A single turn carries every row of the set below to another of its rows. Some are shown first; where does it send the rows asked next?
q45: [-15 -14  11  14  35  17  20  -6  18 -18 -44  14  16  13 -12 -22 -30  12
  33  -6 -37]
q661: [-16  17  16  26  13  17  -5  -8 -42  15  -9  10 -39 -19 -19  27  24  -6
 -15   7  -7]
q721: [ -9 -26  21  55  14  -9  -5   6  -4  26 -10 -13   8  -3 -12  -7 -20  29
 -14   0 -12]
q569: [-37  32  -9 -19  25   4  34 -15  20 -21 -38  31   7 -13 -18  17   9 -10
  17  13  -5]
q826: [-20 -34  -3  -5  33  18  30  -2   3  -6   5  -6  34  41 -15 -27  18  -8
  13  -2 -49]
q316: [  5  19  -8  26  -3   7   6   3 -26  13 -22  32 -12 -15 -34  26   0 -13
 -13  33  11]
q684: [-23  -8   8  34  16 -11  -6   3  18 -12 -40  10  19   2 -40 -40 -27  10
  11   7  -1]
q659: [-35 -19  14  -7  13  11   3   7  -1  29  19  -8  15  26  26  -7  20  21
 -23 -11 -29]
q66: [-24  -2  -6 -28  20  20  41 -16   2 -39  14  22  32  16 -10   8  30 -28
   5   5 -12]
q444: [-31  34   3   2  32   3   0 -12   2 -30 -10  15 -32 -23 -28  11  18 -26
  18  15 -11]
q47: [-20 -22  37  50  24  13  -5 -12 -32  12 -23  -6 -14   0 -26 -16   5  13
  -4 -20 -21]
q893: [  0 -31   4  39  11   4 -21  -2 -23  26 -29   9  16   1  -6 -35 -12  20
 -17   2  -7]
q802: [ -2 -32  19  24  28  21  -7  -7 -31  22 -24   3  -2  28  -8   5 -27  32
 -18  -1 -13]
q317: [-22 -36   7 -13  35  14  22 -13  17   6  22   2  24  34  -5 -20  16  -6
   6   7 -49]
q132: [-16  25 -18   7  17  -9  -1  -2  19 -20 -24  28  -3 -12 -44  -6 -12 -18
  16  39   2]
q973: [-17  -2  -4 -26  25  10  45  10   1 -43   5  11  25  17  -2   9  27 -35
   7  -2 -18]
q28: [ -4   7  10  32   3 -10   9   5 -22  16   1   8  -8 -25 -10  42   5   1
 -31  18  16]
q61: [-11 -13  12 -24  27  13  47  -3   8 -31  21  20  18  13   6  14  22 -36
   6   2 -26]
q257: [-14   5   2 -20   1  22  13   9 -29 -19  20  12  12  16  25  30  22  -5
 -28  -7   6]
q377: [-13  20  -6  10  22 -17  29  -8  21 -22  -2  20   3 -31 -31  26   6 -27
   9  32   1]
q789: [  1   8  -6  15  -3   0  -9   2 -38  17 -21  28  -2 -22   1  13  11  -4
 -35  15  23]
q81: [-22   4  18 -18   2  11  27  16  -9  -6  17  11   8   5  37  27  27  -9
 -23 -15  -8]
q540: [-36  -5  24  25  42   0   0 -14  12 -33 -25  -2  -9  -5 -34 -34  -2  -7
  27  -9 -25]
q927: [-28 -24  -4  -4  20  28  24 -14  14  -1   6   3  40  32  -9 -31  17   6
  19  -2 -47]
q629: [ -3 -13  19  51  -5   3   2   8 -28  19 -37  14   8  -2 -29  -7 -16  15
 -19   0   9]
q415: [-25 -19  -3  -1  10  19   2  15 -19  30  10 -17  16  37  14  -9  23  20
 -20  -9 -34]
q371: [-23  14  -3 -21   3  10  17  26 -22  -7  11   1   7  13  25  27  31  -8
 -25 -10  -2]
q584: [-20 -15   4   4   1  31  -5  12 -17  18  13  -8  20  31  26  -9   9  28
 -14 -13 -30]
q337: [ -6 -19  -9  19  29  -2   2 -11  18 -17 -34  22  27  -7 -25 -50 -13 -10
  24  14 -20]
q272: [ -5  20 -21  -4  16  -6  12  -9   3 -26 -27  41  10 -30 -17  -1  11 -34
   6  26  10]
q671: [-24  14  -2  -9  18   8   6 -16 -30  16 -19  23 -13   3 -11  43  11   8
 -35  17  18]
q509: [-18 -14   5  33  33 -15  15  -6  38 -11 -12   0  21 -11 -33 -23 -17   1
  27  17 -29]

q45 goes to q569
q317 goes to q61
And these:
q584 goes to q927
q973 goes to q371
q132 goes to q316
q509 goes to q377
q444 goes to q661
q337 goes to q272

A single turn carries every row of the set below to another of its rows. Some are shown first; where does it send the rows asked next?
q832: [  9 -22   5   7 -11  -6  15  -5 -30  -2  15   2   4  57   9  15]
q54: [-26 -34  35 -21  -9   0   6 -17 -19 -17 -23   4 -18  15  -8 -15]
q421: [-34  31 -16 -51  -3   6  15  -9  -5 -12 -11  13 -29   7 -16  -2]
q412: [ 33  57  -5 -12  -1  -3   3   9   2  -4 -15 -13   0   0  -9  18]
q52: [ -8  29 -21  21 -13   2   9   7 -16   9 -12  14 -13 -39 -26   6]
q43: [ 16  68  25  -2 -10  -1   4  11  -7   0  -1  -3 -17 -10  16   8]
q815: [-15  52  -3  10 -14  -8   5   2 -40   1  20  13  18   4  26   6]
q361: [  7  32   3  -2  -3  -3  10  -7 -42  -4 -10   5  42 -19  15 -12]
q825: [ 18  52  10  -1  15   8 -11  12   0  11  -4 -13   4 -26   3  -9]
q179: [-26  26  -4 -54  -3   5  19 -15  -6 -19 -24  11 -25  -7 -10 -12]
q639: [  4 -33   2  13   9   5   2  -3 -29  12  17  -2  20  36   2  -6]
q202: [ 23   3  24 -14 -10   0  20   7 -35  22  12  42 -30  29   2 -29]
q624: [ -3  41 -14   0  -7   1  12   1 -49   8   7  12  37   3  -7   5]
q146: [-27 -26  17 -24 -18  -8   7 -15 -13 -23 -17   4 -26  40 -14   7]
q413: [ -3  39 -26  19 -29 -13  12   3  -5  -9 -15  11 -27 -22 -10  24]
q339: [-37 -32   6 -18   0   4  -3  -9 -17  -3  -6   5 -15  34 -31  -1]
q15: [  2 -27  13  17   0  -7  -4  -8 -14  -4  16  -5   4  35  38  -6]
q763: [-38 -33   8 -13   4  -3 -19 -13   2 -13  -7  -4 -19  25  -2 -10]
q899: [ 21 -18  15  10   0  12 -20  -7 -35   3 -16  -9 -57  13  18   3]
q259: [  9  64  -4   0   5   8  -4  19 -10  19  11  -3  -8   0 -15  15]
q811: [ 31 -24   2   2   2  14 -15  -8 -37   3 -25 -11 -47  20  -4  11]
q663: [-12  39  -8  24 -27  -4  16   6 -20   1  -9  18 -27 -35 -10  13]
q301: [ 23 -11  -1 -11  18   5  -7   7 -15  29  14  29 -11  16  -4 -43]
q989: [ 18 -17  -3   8   3  14 -21  -3 -36   9  -9  -8 -56  27   0  15]
q972: [-39  30   7 -47  -4  10  17 -10 -13 -10 -11  18 -30 -13  -4 -17]
q129: [-42  29  -7 -43   4   5   3 -10   3 -14  -8  10 -31 -10   5 -16]
q462: [ 26  59  22 -10  -4  11  16  10 -24   9 -13  -1   0 -16 -19   6]
q208: [ -1 -24  34  15  -9   2  17  -4 -42   7  18   8   3  32  22  -7]
q819: [  7  25 -15  15 -18  -4  15  -1 -11  -6 -30   8  -9 -45 -17   5]
q448: [ 31   1  11 -11  -2 -16  -5   0   4   0   6  24 -31  26  38 -32]
q559: [ 24   7 -12 -13  -6 -11   3   9  -8  13  20  32 -34  53   5  -9]
q188: [-48 -24  33 -10  -8   0  -5 -10 -16  -8   2   7 -31  22   2 -11]
q294: [-38  24 -17 -46  10  11   4  -7  -2  -5  -9  10 -22  -7 -14 -16]
q615: [  7  48  -9  -3 -23 -19  12  -6 -29 -20  -4   5  21  13  26  17]
q318: [ 23 -17  18   6  -3  17  -9  -6 -49   9 -18  -3 -54  17  -1   8]
q601: [  6  35 -24   1   0 -14  -6  -7 -17 -12  -4  -4  38  -3  24   0]
q962: [ 22 -34  21   3  -7  -4  18 -11 -30 -10  -7  -2  16  33  15  -5]
q761: [ 50 -13  -1 -26   3  -9   8  -3  -6   2 -15  23  -9  25   0 -30]
q469: [ 16 -23   6  12  12  19 -25  -4 -38  15 -11 -10 -49  11   4   0]
q574: [ -2  30 -21  22 -17 -12   3   1   3 -10 -20   5 -19 -40   2   7]

q202 goes to q301
q832 goes to q208
And these:
q43 goes to q259
q421 goes to q972
q989 goes to q318
q663 goes to q52
q624 goes to q361
q54 goes to q763

A single turn carries every row of the set below to another of its rows. Some are shown first; where does it send the rows asked next?
q136: [  1  14 -18  -5  20  24 -42  -5  -3  -2  -7 -10  43  -9  10  -7]
q582: [-34   3  -9   7   3  29   7 -12 -48  18 -12   9  -3  29  19  -4]
q638: [-12  22  14  13 -21  -9 -16   3 -38 -18   3  41  14 -23  10 -11]
q597: [ 12 -30  18 -25 -11 -16  21   0 -18   9  16 -20  28  -6  16  37]
q344: [ 20 -32   1  -1  -8 -21  17  -2  15 -11   8  -1  -5  34  35  11]
q545: [-21  -7  -2 -21   4  36   6 -20 -25  28   1  32  -2  21  26  -6]
q833: [ -7  22  15   7 -22  -6 -17   1 -36 -15   7  45  13 -26  11 -11]
q995: [  2  11 -12 -10  22  24 -42  -5   4  -2  -6  -7  43 -12  13 -11]
q366: [-26 -21  19 -26  19  20  11 -25   1   7  -3  34   1  13  25 -26]
q732: [-15   7  -6 -32  23  -8  34  24 -43  14  25   4  22 -21  11 -23]
q343: [ 24 -29  -5  -3 -14 -15  15  -3   5   0  12   1  -8  35  36  19]
q910: [ 15 -24  -8  17 -15 -22  17   2  -5 -10   2 -12  -6  41  31  17]
q210: [-44  -6   4  18  17   8  16 -12 -37  -7 -28  -3   1  27  13 -21]
q530: [-19   5  -2 -28  27 -15  36  25 -40   5  18  -1  23 -22   9 -28]
q828: [ -1   8 -10  -8  25  19 -41  -5   8  -8  -9  -9  43 -12  10 -14]
q909: [  8 -26  14 -15 -13 -17  21   5 -28   8  12 -27  27  -2  14  39]
q900: [ -2  12 -16   0  22  20 -41  -4  -3  -8 -12 -15  44 -10   8 -11]
q83: [-12  20  19  14 -19 -12 -14   1 -34 -23   2  38  16 -25   9 -16]
q709: [-10  18  21   8 -18 -11 -15   0 -28 -23   2  43  15 -27  11 -18]
q519: [ 15 -30  -1  11  -8 -28  18   0   7 -17   1 -12  -5  36  32  10]
q396: [  9 -34  25 -23  -5 -23  23   2 -11   1  11 -22  28  -8  15  29]
q356: [ -6  19  18   5 -20  -8 -15  -2 -28 -18   8  47  15 -28  11 -15]
q981: [-15  19 -35  13 -14   9   5 -12  10 -22   7  -8  -4  24 -17 -11]
q970: [ 21 -24 -12   8 -16 -14  14   0  -7   1   8  -6  -6  39  33  23]
q281: [-16   5  -3 -31  26 -12  36  23 -38   9  22   3  23 -22  10 -25]
q308: [-16   9  -8 -25  23 -10  33  23 -48  12  21   0  22 -20  11 -21]
q801: [ -8  21 -40   5 -19  19   3 -14   8  -8  16   0  -6  24 -13  -5]
q633: [-41 -21  20  -1  25   2  17 -19  -5 -15 -22  13   3  17  16 -34]
q711: [  5 -27  17  -9  -9 -24  22   6 -27  -2   4 -33  28  -3  12  35]
q674: [-18   7  -5 -23  25 -14  35  26 -45   6  18  -4  23 -20   9 -25]
q360: [-16  12 -24   8  -6   2   8 -14  27 -32   6  -4  -3  20 -17 -22]
q276: [ -3  10 -11  -2  25  16 -40  -4   3 -12 -12 -13  45 -12  10 -14]
q177: [ -8   7 -24  -8  -7   9   8 -19  36 -24  16   9  -5  16 -13 -19]
q467: [  4 -32  24 -13  -5 -28  24   5 -16  -7   5 -30  28  -5  12  28]
q84: [ -4  12 -32 -11 -17  20   2 -18  24  -8  22  11  -6  19 -10  -9]

q344 goes to q910
q633 goes to q582
q356 goes to q83
And these:
q995 goes to q276
q84 goes to q360
q732 goes to q530
q711 goes to q597

A single turn carries every row of the set below to another of its rows. Some are shown first; where does it send the rows asked next?
q606: [-16   6  34   5 -11 -38  37 -19 -11   0  -2 -56  -2 -13  42 -30 -26   8
  13  11  31  22  -7  -6]
q367: [-23  -7   2  -9 -16  21  16 -11   8  38   9 -31 -31  26   1 -16  16 -22
  -6 -15  24 -14 -20  28]
q957: [ -4  26  19  11 -16  -5  -5 -20   9 -53   2 -57 -14   9  30 -31 -16   1
   7  -3  19 -20 -20 -10]
q959: [-16  -3  33 -12 -22   0  -4 -22 -20  61  22 -59   7   5  -6  -1 -33 -15
  25   9  20 -26 -30 -13]
q628: [ -7  11  12  10  -7 -26   0 -23   1 -62  14 -20  -4  -1  22 -30 -12   3
   7  14  29 -15 -22 -12]
q905: [ 14   6 -11  14  -1 -47  10 -32 -45  15  24 -38  14 -20   3 -18 -13 -46
  42  15   2  -4 -37  55]
q460: [-14  26  14   4 -16   0  -3  13  -8  51  22 -21 -24   5  -4 -13  14   0
 -12  -6  28 -40 -28  28]
q977: [-36  33 -11 -22  -2  10 -11 -30 -32   1  13 -45  -4  -8  42 -50  -6 -34
  38  -7   3 -35 -18   2]
q201: [-10   1   1 -12  -6 -40  21 -20 -17  62  38 -45   1   2 -14  -5  30 -13
  18  28  17 -10 -20  27]
q975: [ -5  16  57  -6 -26 -32  36   1 -28   3  27 -35  -8 -12  35 -12  -5  18
  26  41  29  11 -19  16]
q748: [-26  20  29  13  -6 -26  25 -15 -27  -2  -5 -62   9 -23  30 -21 -13  32
  13  14  48  -5 -17  -9]
q849: [ -4 -12  12 -29   3   6 -40 -33 -12  13  26 -13  -7  18  22 -30 -20 -20
  24 -13  -1  -5 -40  17]
q82: [-29 -14  -8  -6  -5   9  16 -11  -7  28  18  -1 -16  13 -12 -10  25  -6
  -7   2  44 -22 -27  24]
q728: [ -3  -3 -20  19 -16 -14   8 -38 -14   3  18 -76  10   7  -2 -10 -19 -62
  39   0  -3 -11 -35  46]
q535: [-40  32  -8   3 -25 -32  -4 -14 -17  26  19 -47  12  -6  17 -13  -8 -26
  56  24  50 -31 -37 -20]
q997: [ 32  -2  38 -11 -17 -34  32 -20 -15  -1  13 -28  13 -12   6 -11 -33 -39
  32  41  44 -32 -34  38]
q960: [-44  -4  16  -8 -35   0   2 -17  -3 -62  20 -32   6   7  16 -14   2  17
   2  12  15 -24 -32  19]
q670: [-18   8 -23 -10   8  -6 -23 -21  -5   8  49 -34  -1  19 -10 -21  36 -12
   7   2   1 -37 -30  40]
q121: [-36  15 -18 -23   4 -14   0 -33 -36  -7  24 -10   2 -16  37 -50  -7 -38
  39   8   9 -25 -19   0]
q930: [  8  31  -7  20  -3 -16  -6 -27 -49  23  12 -76  11 -18   4 -13  -7 -30
  43   0   4 -28 -43  55]
q461: [-26 -12   4  -6   1  -7  -3 -19 -18 -24   9 -35  43 -11  21 -22 -28  -2
  16   5  45 -39 -51  68]
q654: [-26  37  37   6  -9 -28  20  11 -35  19  -1 -72  16 -29  34  -6  -1 -12
  30  -3  25  17 -21  32]
q570: [ 26  24  43  -6 -22  -1  17 -14 -18   7  -2 -72   9 -10   8  -6 -29 -25
  32  26  44 -54 -39  39]
q906: [-19  24  34  13 -25 -18  36   4 -33   6  12 -48  23 -17  10  14   1  19
  23  41  50 -18 -26  48]
q929: [-14   0 -32  25  -4 -18   1 -36 -36  -7  24 -54  29 -10 -19  -1  -4 -38
  40  15  22 -31 -48  43]
q988: [-12  -2   7 -22   9  16 -50 -30 -26   9  24 -13   3   7  11 -23  -9   0
  24  -8  15 -27 -48  14]
q11: [-11   0 -18 -15   1 -12 -16 -24   7  12  49 -37  -9  28  -1 -26  28 -27
   6  -2 -13 -20 -23  43]
q919: [ -5  12  45   2 -37 -25  49   0  -6  15   9 -60   3   2  30   0 -20 -17
  23  28  21  17 -10  55]
q767: [-27  23  32   3  -3 -48  27   8 -40  12   9 -41  24 -36  29  -6   1 -14
  30  12  31  24 -21  31]
q702: [-13  28  17  -4 -32  20  -1 -11  -4 -49   0 -56   0  12  19  -9   2  -7
   6   1   2 -35 -26  62]
q151: [ -7  32  60  -2 -29 -12  27   4 -29   8  19 -60 -11  -9  36 -10  -1  26
  26  31  27  -2 -22  17]
q631: [-31  24  -1  -4 -34 -41   4 -17   0  32  19 -49   0   5  29 -21 -19 -48
  57  17  31  -8 -28 -17]
q295: [-14 -16  15 -13 -11  -6   6 -21   4 -15   2 -56  24   6  38 -32 -44 -29
  16 -10  19 -14 -39  73]
q49: [-17 -18  26 -13 -15 -21   3 -25 -23  54  32 -26  15  -3 -12   1 -33 -15
  25  22  26 -17 -31 -16]
q791: [-21  22   6   3 -16   3  -3 -10 -10 -68  11 -40  12  -5  -7   1  14 -40
  20   5  19 -32 -29   8]
q753: [-36  -7  22 -13 -42   0   7 -19  12 -57  18 -43  -5  19  26 -20  -7   1
   3   4   0  -9 -25  22]
q916: [ -5   5  13  -2 -17 -24  11   8   2  49  31   3 -27  10   1 -20   3 -19
 -11  -1  19 -14 -20  28]
q507: [-13  13  10  -2 -22  -5   6 -13   4 -64  12 -41   1   5   3  -7   3 -59
  19   0   4 -12 -20  11]
q517: [-10  -2   9  -7 -23 -17  14 -18  -6 -61  18  -2   9   3  13 -12   0 -17
   5  23   9 -15 -23  58]
q566: [-11  13   6 -11 -10 -23  16 -17 -14  69  31 -70  -5   8 -10  -6  29 -11
  19  17  13 -17 -20  27]

q748 goes to q628
q11 goes to q566
And these:
q975 goes to q753
q295 goes to q570
q535 goes to q121
q654 goes to q791
q930 goes to q929
q916 goes to q367
q49 goes to q849
q517 goes to q919

